[[  5  -5  76  10  -6  16  11]
 [  4   5 -17 -12  -3  22  14]
 [-18 -10 -16 -18  -3  44 -14]] result: -3

[[-46 -58 -72  30]
 [-93  -7  37   2]
 [ -2  45  31  49]] result: 45

[[-28 -62   8  17 -18 -46 -44]
 [ 37  21  26  47   3  25 -41]
 [ -5 -19 -53  13 -87 -97 -45]] result: -87

[[ 26  18   5 -25]
 [ 20   3  -1 -80]
 [-22  14   3 -52]] result: 14

[[ 30 -70  42  52  13]
 [ -7 -49 -11  34   0]
 [-10 -40  92 -35  46]] result: 92

[[ 20 -70  43  24]
 [ 14  46 -20  16]
 [-32  11 -44   1]] result: 11
---
[[-41 -50 -23  64 -76 -24 -67]
 [ 20  25  60 -54  29   5  70]] ⇒ -67

[ 23 -34 -91  52  42  11 -31] ⇒ -34

[[-20 -59  -7 -46  58]
 [-38 -10 -12 -71 -19]] ⇒ -59

[[ 18  18  16  20   2  16   0]
 [-19  11  73 -10  -8  -2   1]
 [ -9   8  -6   4 -20 -10  -3]] ⇒ -19

[ 15   9 -75 -38  19] ⇒ -38

[[ 70  58  25  54  17 -16]
 [-64 -80  28 -39 -25  40]] ⇒ -64
---
-49	-9	-23	72	-31	2	11 value -49
2	-62	-19	14	71	-83 value 2
13	95	22	-15 value 13
-44	-5	-36	96	-42	68	-20 value -44
-8	4	18	-86	-25	-7	55 value -8
88	39	1	-27	23 value 88
85	-38	51	-90	1 value 85
-63	77	-7	-35	43	-21 value -63
-64	17	-10	40	20	-69 value -64
---
Input: [81, -51, 16, -42, 42, -58]
Output: -42
Input: [16, 60, 91, 65]
Output: 60
Input: [58, -70, 65, 44]
Output: -70
Input: [-50, -72, 26, 57, -53]
Output: 26
Input: [-77, 92, 31, -9, 42, -31, 1]
Output: 42
Input: [85, -57, 62, 43]
Output: -57
Input: [-71, -77, -22, 19, -73, -59, -74]
Output: -73
---
[[  8   0 -13  24 -23   3]
 [-97   7 -40 -62 -80  19]] --> 24, 19

[35 53 89 82 32] --> 89, 82

[-54  19 -77 -22] --> 19, -22

[-72 -51 -27 -36  32 -15  72] --> 72, 32

[ 71  26  -9   4 -44] --> 71, 26

[-50 -53 -91  10  47  -9] --> 47, 10
---
[22 13 82 32 91] yields 32

[[3336 3555 4094 4314 8896 4601 3811]
 [8407 3466 4366 4151 2915 4268 4331]
 [1652 4865 3500 4368 5481 3986 3893]] yields 4601

[[287 779 822 531]
 [762 597 208 859]
 [ 84 721 132 177]] yields 822

[13 77 29 28 25 26 30] yields 26

[7799 1482 9116 1298] yields 9116

[712 666 934 299  77 271] yields 77

[[936 456 278 390 583  45 429]
 [523 274 550 395 174  76 692]] yields 45

[6461 7620 3141 3445 8111 2238 5942] yields 2238

[3 4 2 2 1 8] yields 1

[[-27  -6  -5   7  23  20  28]
 [ -4   5   7   1  33  -4  10]
 [  9  -2  -3  22 -49  44  20]] yields 20
---
[[ 13 -65 -12 -87 -60 -57]
 [ -7 -37 -44 -53 -19 -28]] -> -60

[[ -5 -22  49 -24]
 [ 18  22 -23 -53]
 [ 10 -76  -4 -18]] -> -23

[[-75 -55 -15  15]
 [-28 -39  41  18]] -> -15

[[ 22  27 -17  23 -43  18]
 [ 14 -39 -11 -15  55  12]
 [-30  29  14   7  74 -54]] -> 55

[[ 36 -11  74 -80  39]
 [ 82  35  25  34  20]
 [-83  -8  -3 -48  53]] -> 34

[[-27 -58 -20   6 -79  14 -65]
 [ 54 -21 -25 -17 -49  11  45]] -> 14

[[-45  55  65  14  38  32  18]
 [ 46  25  27 -50 -37 -74 -21]
 [-12   5 -53  38 -46  38 -58]] -> -74

[[ 47 -49  27 -27 -45  22]
 [  9 -26 -75   2 -38  33]] -> -45

[[ -2 -25  -3  23 -15]
 [-14  -3  23  80  30]
 [-26  26  17 -41  -1]] -> 80

[[ 16  88 -34 -38]
 [-18 -18  78  32]
 [-62 -41 -34 -28]] -> 78
---
8	70	-83	12	-20	37	-46 → 8
-43	-31	-1	-78 → -43
92	23	-19	12	46	6	-27 → 92
-54	-30	61	-33	95	64	-3 → -54
73	-16	15	-2	28 → 73
73	14	31	97	75	28 → 73
71	51	69	61 → 71
---
array([-0.145, -0.054,  0.118,  0.115, -0.019,  0.019,  0.091]) → -0.145
array([-1.016,  0.002, -0.059, -1.568,  2.024, -1.457,  1.267]) → -1.016
array([ 0.03,  0.09, -0.19,  0.08,  0.12,  0.15]) → 0.03
array([ 0.02,  0.02,  0.18, -0.10,  0.09,  0.13]) → 0.02
array([ -0.023, -15.749,  15.610, -13.348,   3.915]) → -0.023
array([  8.141, -17.598, -12.876,  13.117,  -4.049]) → 8.141
array([ 0.421,  0.971,  1.044, -1.228]) → 0.421
array([ 0.17,  0.05,  0.04, -0.06, -0.11, -0.15]) → 0.17
array([  45.056,  -79.735,  137.880, -120.272,  154.446,   90.709]) → 45.056
array([ 1.9, -1.2,  1.1,  1.9,  0.5,  1.6]) → 1.9
---
[-87  41 -78  78 -96]	-78, 78

[[-60  58 -17  75 -84 -75 -27]
 [-20  23   5  37 -35  13 -63]
 [-52  52  38  65 -13 -10   8]]	37, 75

[ 63 -81 -42  -7  14  -3 -41]	-7, 63

[-20 -34  23 -36  98]	23, 98

[ 10 -37  36 -76 -23]	36, 36

[-25 -76   9  82  26]	9, 82
---
[[ -3 -42 -90 -38]
 [ -4  -8  67  -3]
 [-10   6  62   8]]	67, -90

[ 31  20 -86 -43 -32]	31, -86

[-33  10  76  46 -52 -17]	76, -52

[[-28  37  24  84 -57  53  97]
 [ 19  79  27 -14  -7  14  89]
 [-34 -22  45  10  99 -77 -38]]	99, -77

[ 87  41  76 -34 -22  -2]	87, -34

[ 90  51  47 -52   0 -59]	90, -59

[-90  -5 -15  47]	47, -90

[ 30 -87 -21 -52  48  34 -41]	48, -87

[[ 36  71 -79  28 -53   5 -41]
 [ 28  43 -52  40 -69 -32 -33]
 [ 32  62 -42  20 -76 -14 -26]]	71, -79

[ 13 -27  71 -62  22 -36 -81]	71, -81
---
-18,93,64,-719,340
211,379,436,258,250
-104,673,91,360,139
-> 673, 436

35,495,891,762 -> 891, 762

16,40,-35,-39 -> 40, 16

9707,4875,1032,5143,3560,2303,7235
3228,4240,7923,4865,3665,4533,6911
-> 9707, 7923

4680,3041,9468,9845 -> 9845, 9468

74,41,70,90,9,84,32
9,56,43,28,42,49,28
44,45,69,54,29,63,59
-> 90, 84

11,313,58,787,121,616 -> 787, 616
---
[-15, -29, 6, 77, -93, 10, 21]
-93
[-73, 13, 25, -33, 72, 77]
-33
[-80, 23, -30, -3]
23
[45, 43, 40, 56, 33, 82, 57]
33
[-50, 30, 93, -65, 43, -15]
-65
[30, -17, 84, 79, -60, 35, 5]
-60
[61, 5, -55, 87, -24, -30]
87
[12, 25, -64, -81, 1, 19]
-81
[-30, -43, -61, 88]
-43
---
 70  500  532  669
969  422  548  433
yields 548

 542  -796   291   284   -17   110 yields 284

337  433  529  204  291  768 yields 433

 840  -717   572   188
 938   503   174   186
yields 572

802  674  792  561  659
  1  609  124  615  538
yields 674

4429  6995  1695  6878  1242  4180  2654
2860  9511  3256  5005  5028  1913  5219
yields 6878

-20   21   19  -20  -42   32 yields 19
